A state moves one step at a time under one of 5 hidden systems, and each row is a state written as 32 numbers. Each run below is a few steps of one system.
Q346, run 1:
[[ 12  52  10  -9 -47 -11   8   4  34 -17   1 -10  20  -2  13  18  -3 -10
   16 -50   3  20  14  24  -4  35 -21  17   2 -30 -64  15]
 [ 17  49  12  -7 -53  11  20  -5  45  -3  -1 -15  21  17   5  12   7  -5
   31 -46 -10  15  23  19  -1  35  -5   7  -1 -16 -58  19]
 [ 18  41  10  -8 -46  35  28 -16  50  15  -2 -11  19  29   3   6  19   2
   42 -34 -25   3  25  20   3  30  13  -3  -6  -2 -35  20]
 [ 16  24   6   0 -31  50  30 -25  44  33   2  -6  14  40  -2  -4  27   7
   48 -16 -33 -10  25  16   0  16  26 -12  -8  21 -12  15]
 [ 11   8   1   7  -7  57  23 -29  36  44   4  -2   0  41  -6  -8  31   2
   39   3 -41 -20  20   9   2   3  34 -19  -8  35  14  18]
 [  6 -12   3  13  19  49  12 -28  21  46   3   2 -15  39  -6 -16  27   0
   25  23 -36 -32  10   2  -6 -15  36 -19  -8  45  37  17]
 [ -4 -26   1  15  40  38  -1 -19   2  39   8   6 -21  22  -5 -20  15  -2
    7  39 -23 -36   3  -6  -7 -31  29 -19  -3  46  51  10]
 [ -6 -38  -9  16  54  15 -13  -7 -22  29  12   7 -29   2  -7 -15   1   3
  -14  52  -9 -24  -9 -13  -7 -42  20 -20  -1  39  58  -1]
 [-10 -37 -15  14  59  -9 -28   2 -38  12  13   3 -26 -16  -4  -9 -16  -2
  -32  53   6 -14 -15 -11  -7 -42   2  -9   2  25  52  -7]
 [-11 -29  -9   9  51 -33 -32  10 -40  -6  10   2 -22 -31   0   1 -26  -6
  -50  42  17   3 -16 -14  -9 -34 -14   0   7   5  38  -9]]
Q289, run 2:
[[ 18  20  -3   9  28 -23   9  -9  15  14  -6  -8 -41  -6   3  -4  64  -6
   -3  -2 -13  42  -5  46 -18  17  12 -13 -12  -6 -52  23]
 [ 13  28  -8  11  35 -39   1   7   5  10   5  -9 -38 -23  12   5  38 -19
  -18   5  -2  42  -4  53 -22   9  -8  -6  -3 -14 -59  22]
 [  7  29 -11  13  34 -44 -17  21  -9   6  14 -16 -30 -28  21   9   6 -23
  -30   9   8  37  -5  44 -23  -5 -21   4   3 -14 -54  15]
 [ -2  27 -12  12  28 -41 -35  32 -20  -4  21 -23 -17 -34  22  13 -27 -21
  -36   9  20  24  -1  33 -23 -18 -34   9   8 -14 -42  11]
 [ -7  21  -9  13  15 -31 -42  35 -23 -11  28 -19  -1 -36  24  15 -54 -19
  -37   7  25   5  -1  11 -18 -24 -39  15  12 -11 -17   5]
 [-11   6  -3   7   4 -17 -41  32 -22 -12  27 -11  12 -30  18  12 -67 -12
  -27   4  24 -20  -3 -13 -11 -29 -36  18  17  -3  11  -2]
 [-17  -8   1  -1  -9   7 -35  22 -24 -12  19   1  24 -15  10   6 -72  -5
  -16   3  24 -41  -2 -32  -1 -28 -32  16  16   3  37 -12]
 [-15 -23   6  -6 -18  24 -20   6 -20 -12  14  10  25   4   0  -4 -67   7
   -1   1  18 -53  -1 -47  13 -20 -20   8  10   9  53 -14]
 [-10 -29  10  -9 -24  39  -9  -6  -8 -11   1  14  21  23 -11 -11 -46  20
   13  -9  12 -56   2 -54  19  -8   1   3   2  15  61 -13]
 [ -5 -35  16 -13 -28  45   8 -16   5  -8 -11  22  17  31 -21 -18 -13  22
   22 -12   3 -51   1 -51  22   8  15  -3  -3  14  57  -6]]
Q875, run 3:
[[  5  -4   2 -15   1 -57   6 -25 -15 -42 -34   4  -2 -29 -24  14  10  17
  -36  10  14  58 -10 -21  13  14  -7   7  -4 -25   8 -27]
 [ -2 -17  -3  -7  28 -63  -4 -15 -30 -34 -24   9 -22 -33 -19   2   9  11
  -42  23  20  47 -24 -12   9   4  -7   1  -2 -19  13 -28]
 [ -9 -29  -7  -1  49 -55 -14   1 -43 -19 -14   8 -35 -30 -11  -9   3   5
  -44  29  26  30 -25  -7  -3 -12  -6  -3  -5  -7  10 -13]
 [-12 -32 -12   9  61 -40 -28  15 -52  -2   1   7 -42 -28  -2 -17   2   1
  -39  34  22   6 -29   1  -9 -24  -4 -10  -4   6  15  -5]
 [-14 -35 -16  19  66 -17 -33  19 -47  16  11   6 -44 -19   4 -20  -1  -5
  -29  32  12 -16 -23   3 -15 -32  -3 -15  -4  16  20   1]
 [-12 -29 -15  29  64  10 -28  20 -33  33  25   2 -42  -7  16 -22  -3 -14
  -16  33   0 -38 -17  10 -16 -36   0 -14   1  26  24  13]
 [ -6 -15 -10  25  52  31 -20  10 -11  45  31   3 -29   7  20 -15  -3 -22
    0  30 -12 -50  -5  17 -19 -39   4 -14   5  34  27  22]
 [  2  -4  -9  22  27  49 -12   4  11  50  34  -7 -14  21  22  -8  -5 -23
   16  26 -24 -52   9  19 -18 -34   8 -12   7  36  24  28]
 [  7  15  -1  14   3  58  -2  -2  33  49  28 -13  10  26  15   1  -8 -16
   26  14 -30 -35  24  15 -16 -25  15  -5   4  34  14  27]
 [ 15  31   1   7 -28  55  13 -18  52  33  22 -18  29  30   9  11  -3  -7
   35   1 -40 -16  33  14  -7  -7  15  -3   6  27  10  17]]
Q105, run 4 (10 x 32):
[[  2  -6   9   3 -10  51   5 -20  25  22  13   1  23  27  -1  -4 -22  -2
   17  17 -21 -40  19 -23   5 -23  13   0   7  36  53   6]
 [  6  -1  10   0 -13  51  12 -32  37  26   5   0  24  30  -8   1  -8   2
   26  12 -29 -31  20 -16   2 -13  22  -4   2  37  48   6]
 [ 12   3   8  -3 -18  51  23 -39  41  26   1   1  24  33 -14   0  11   5
   31  11 -35 -17  21 -13   6  -3  27  -6  -1  34  39   5]
 [ 14   4  12 -10 -22  43  33 -45  43  22  -9   3  16  34 -18   0  27  11
   32   9 -37  -4  20 -12  11  10  32 -10  -3  27  32   1]
 [ 16  -4  10 -14 -19  29  39 -48  37  16 -19   5  12  33 -27  -1  38  16
   30   5 -31  10  19  -9  12  17  31 -10 -10  22  22  -3]
 [ 18  -5  12 -18 -18  18  42 -48  34   6 -27  11   5  26 -30  -4  48  15
   22   8 -23  22  14 -11  18  21  30  -7 -12  11  18  -3]
 [ 17  -9  12 -21 -12  -3  41 -47  24  -6 -32  13  -1  16 -34  -5  54  20
    8  10 -19  35   8 -12  17  26  28  -7 -11   2  13 -10]
 [ 13 -10   6 -18  -8 -22  33 -42   7 -21 -37   8  -6   5 -35  -1  47  22
   -5   8 -10  49  -1 -16  20  23  22  -5 -13  -6  13 -18]
 [  8  -9   3 -16  -2 -39  22 -35  -1 -26 -41   5  -8 -10 -35   7  37  23
  -18  14  -4  58  -6 -18  16  19  13   0 -13 -15  13 -24]
 [  7  -5  -1 -14   4 -52  14 -31  -7 -32 -33   3  -3 -21 -29  15  21  17
  -33  19   3  62  -5 -18  12  14   3   6  -3 -16  11 -23]]
Q37, run 5, 10 rows:
[[ -4   0   4 -12 -26   2 -17   1  -3 -21  11  -3  38 -10  -2  18 -66   2
  -13   9  17 -14  10 -36   8 -18 -26  21  15   0  40 -16]
 [ -5   0  -1  -6  -8   4 -22   5  -6  -8  22  -7  29 -14   2  18 -67  -3
  -19  19  12 -17  10 -30   2 -29 -23  17  15   4  41 -10]
 [ -4  -3  -6   3   4   7 -30   6  -8   2  25  -9  16 -12   8  17 -59  -7
  -21  32   2 -20   7 -18  -4 -36 -18  13  13  12  46  -5]
 [ -3  -5 -11  13  21  10 -31   8 -10  16  28 -11   4 -10  14  15 -46 -14
  -22  35  -7 -23   5  -8 -14 -43 -15   5  11  16  48   4]
 [ -1  -4 -11  18  35  15 -27   3  -7  26  29  -9  -9  -6  13   9 -32 -21
  -19  41 -12 -27   2   3 -15 -44  -8  -1  10  24  42  13]
 [  1  -9 -10  22  45  19 -20   3  -2  38  29  -5 -16   0  14   2 -15 -24
  -11  46 -19 -28   4  14 -21 -45  -1  -5   9  29  35  21]
 [  2  -9 -10  21  48  26 -15   1   0  46  30  -3 -23   7  17  -5   3 -21
   -5  44 -20 -24   5  22 -20 -39  11 -13   5  34  26  21]
 [  5 -12  -7  21  51  29  -8  -1   4  50  23  -2 -30  15  11 -11  17 -15
    2  37 -22 -25   2  25 -19 -31  19 -17   1  34  17  28]
 [  3  -9  -9  20  46  33  -1  -6   4  50  18  -3 -37  20   7 -17  32 -11
    8  25 -24 -20   3  25 -15 -23  27 -20  -6  34  10  24]
 [  5  -8  -8  18  37  30   3 -10   8  45   4   0 -37  28   3 -24  46  -4
   15  13 -26 -18   4  24 -14  -8  32 -24  -9  32   3  23]]

Which system made each of these runs?
run 6:
[[ -6   1   7 -12 -32   7 -19   5  -6 -22  12  -3  42  -7   1  14 -73   1
   -5   0  19 -27  11 -41  10 -13 -30  23  13   0  34 -15]
 [ -4  -8   6 -16 -40  31  -5  -8   4 -13   7   2  45  11  -8   7 -63  11
    8  -1  10 -37  13 -47  17 -11 -12  13  10  10  51 -14]
 [ -1  -8  14 -15 -43  45   4 -21  20 -10  -3   8  43  24 -16  -1 -39  18
   20  -5  -3 -38  18 -51  19  -2   9   5   8  18  59 -14]]

Q289
run 7:
[[-22 -18   1  16  24   7 -29  46 -44   3  12  15 -31  -1  23 -37 -16  -7
    5 -31  31 -64 -29   6  -4  -1 -19 -11   2  -7 -18   9]
 [-23 -19   1  16  16  25 -28  38 -33  13  18  15 -20  10  29 -35 -23 -10
   14 -29  27 -78 -24  -2  -1  -4 -19 -11   7   0  -3  14]
 [-21 -16   4  11   0  41 -23  33 -19  18  21  13  -2  18  25 -28 -35 -10
   22 -26  15 -83 -11  -4   2  -7 -16  -6   6  11   8  15]]

Q875
run 8 (3 x 32):
[[-11 -18  13  -6 -25  50  -6  -2   6   3   8  10  30  24  -2 -11 -46   6
   23  -6   3 -64   9 -41  14 -13   1   2   7  21  53  -3]
 [ -6 -25  15  -8 -25  56   7 -12  14   7  -6  16  19  38  -9 -19 -13  14
   30 -13  -5 -62   8 -41  17   0  18  -4   2  24  48   3]
 [  1 -27  14 -12 -21  50  21 -23  18  10 -12  22   6  40 -18 -25  19  20
   39 -14 -14 -47   2 -29  18  11  29 -12 -10  22  39   3]]

Q289
run 9, 3 rows:
[[ -2 -14 -14  27  63  13 -25  10 -13  42  30  -6 -34  -2  18 -10   2 -24
  -15  42 -11 -25  -3  23 -23 -41   6 -14   4  29  18  19]
 [  3  -4 -12  28  47  34 -17   5   2  54  36 -10 -26  12  21  -3   4 -24
   -2  37 -25 -35   6  31 -22 -36   7 -13   3  33  14  28]
 [  9  10 -10  20  23  46  -8   0  20  56  32 -14 -12  24  21   0   1 -23
   16  27 -31 -30  15  31 -19 -29  12 -10   2  32  10  34]]

Q875
run 10 (3 x 32):
[[ -5   0   7  -9 -31  35  -7  -7  10  -2  18  -3  44  10   2  11 -66   2
    8   5   0 -41  18 -38  13 -17 -15  14  13  15  48 -10]
 [ -4  -7  11 -10 -32  49   1 -17  21   4   9   3  41  25  -8   0 -43   8
   22   3  -5 -45  19 -44  12 -12   4   6  10  24  54  -4]
 [  0 -13  15  -8 -26  57  15 -27  27  11  -2  10  28  35 -13 -12  -9  15
   30   1 -18 -43  17 -36  13  -4  23  -5   1  30  54   0]]

Q289
run 11 (3 x 32):
[[ 14  20 -11  21  48  -5   3  -7  10  41  12 -10 -45   0   9  -3  52 -17
   -6  29 -25  25   4  51 -26  -9  17 -16  -5  14 -27  28]
 [ 10  12 -13  22  60 -19 -10   8  -1  37  18 -12 -48  -9  20  -6  36 -25
  -18  32 -12  17  -3  52 -28 -19   1 -12  -2   8 -32  27]
 [  0   7 -15  24  63 -25 -25  20 -19  28  23 -12 -47 -20  24  -6  12 -27
  -28  28   3  10  -7  43 -27 -21  -9  -7   1   0 -30  24]]

Q289
run 12:
[[-18 -38  -8   7  55 -42 -23  14 -59 -11  -8  16 -42 -25  -5 -22   1   6
  -37  17  32   1 -32  -6   1 -10  -7 -10  -7  -5   4  -9]
 [-20 -41 -13  14  63 -21 -33  22 -59   5   2  13 -46 -23   2 -30  -2  -1
  -29  19  28 -24 -32  -4  -9 -20  -6 -17  -3   8  21  -6]
 [-20 -37 -12  23  61   2 -33  24 -48  22  16  11 -41 -11   9 -28  -8  -4
  -15  22  13 -43 -27   0  -9 -30  -4 -17  -2  23  28   1]]

Q875
run 13 (3 x 32):
[[-13  -4 -13  25  34  -5 -47  42 -36   7  28  -3 -25 -18  30  -9 -35 -15
  -21   1  20 -37 -17  12 -20 -30 -24  -1  10  -2  -2  12]
 [-10   3 -10  28  37   7 -38  36 -23  23  34  -5 -26  -9  37 -13 -24 -25
  -12   2  13 -43 -10  29 -23 -28 -22  -3  11   5 -13  24]
 [ -3  12 -11  30  37  14 -32  37 -11  36  36  -7 -28  -2  38 -13 -13 -28
    0   1   2 -40  -3  38 -25 -23 -14  -8   8   7 -22  35]]

Q37
run 14 (3 x 32):
[[-21 -37 -12  21  61 -15 -35  28 -57  14   9  11 -47 -19   8 -28  -1  -4
  -26  17  20 -31 -30   3 -11 -25  -7 -16  -5  12  12   0]
 [-17 -33 -17  24  60  12 -33  25 -45  28  21  10 -39  -8  15 -28  -7  -9
  -12  17   9 -50 -23   7 -15 -29  -4 -17   3  23  19   9]
 [-13 -21  -7  24  44  33 -26  21 -21  39  31   5 -24  11  22 -24 -11 -20
    6  17  -4 -62 -10   8 -13 -34  -2 -15   5  28  26  21]]

Q875
run 15, 3 rows:
[[-20 -33   1  19  31  32 -20  26 -29  23  12  21 -29  16  17 -44  -6  -2
   17 -15  18 -81 -23  -6   0 -10   0 -21   4  17  11  16]
 [-16 -24   6  17  14  52 -15  19 -17  26  19  15 -15  30  20 -35 -15  -4
   26 -13   5 -87 -11  -6   1 -13   3 -18   4  22  23  20]
 [-10 -14   9   9  -9  61  -5  10   5  29  18   9   7  36  12 -24 -24  -4
   36 -13  -4 -79   3 -14   2 -13   7  -8   6  27  24  15]]

Q875
run 16, 3 rows:
[[ -1  33  11  -4 -46  22   3  17  23   1   2  -5  19  17  17  -3 -15 -12
   36 -60   5 -28   9   8  -1  31 -15   9   1 -14 -52  20]
 [  3  33  11   0 -45  42   9   9  32  14   9  -9  21  28  16  -1  -9  -8
   46 -50  -9 -35  16  12  -2  26  -1   5  -1  -1 -40  20]
 [  5  27   8   5 -35  56  10  -1  38  28  14 -12  20  34  15  -2  -2  -6
   46 -33 -19 -35  19  12  -4  12   9  -4  -2  14 -20  24]]

Q346
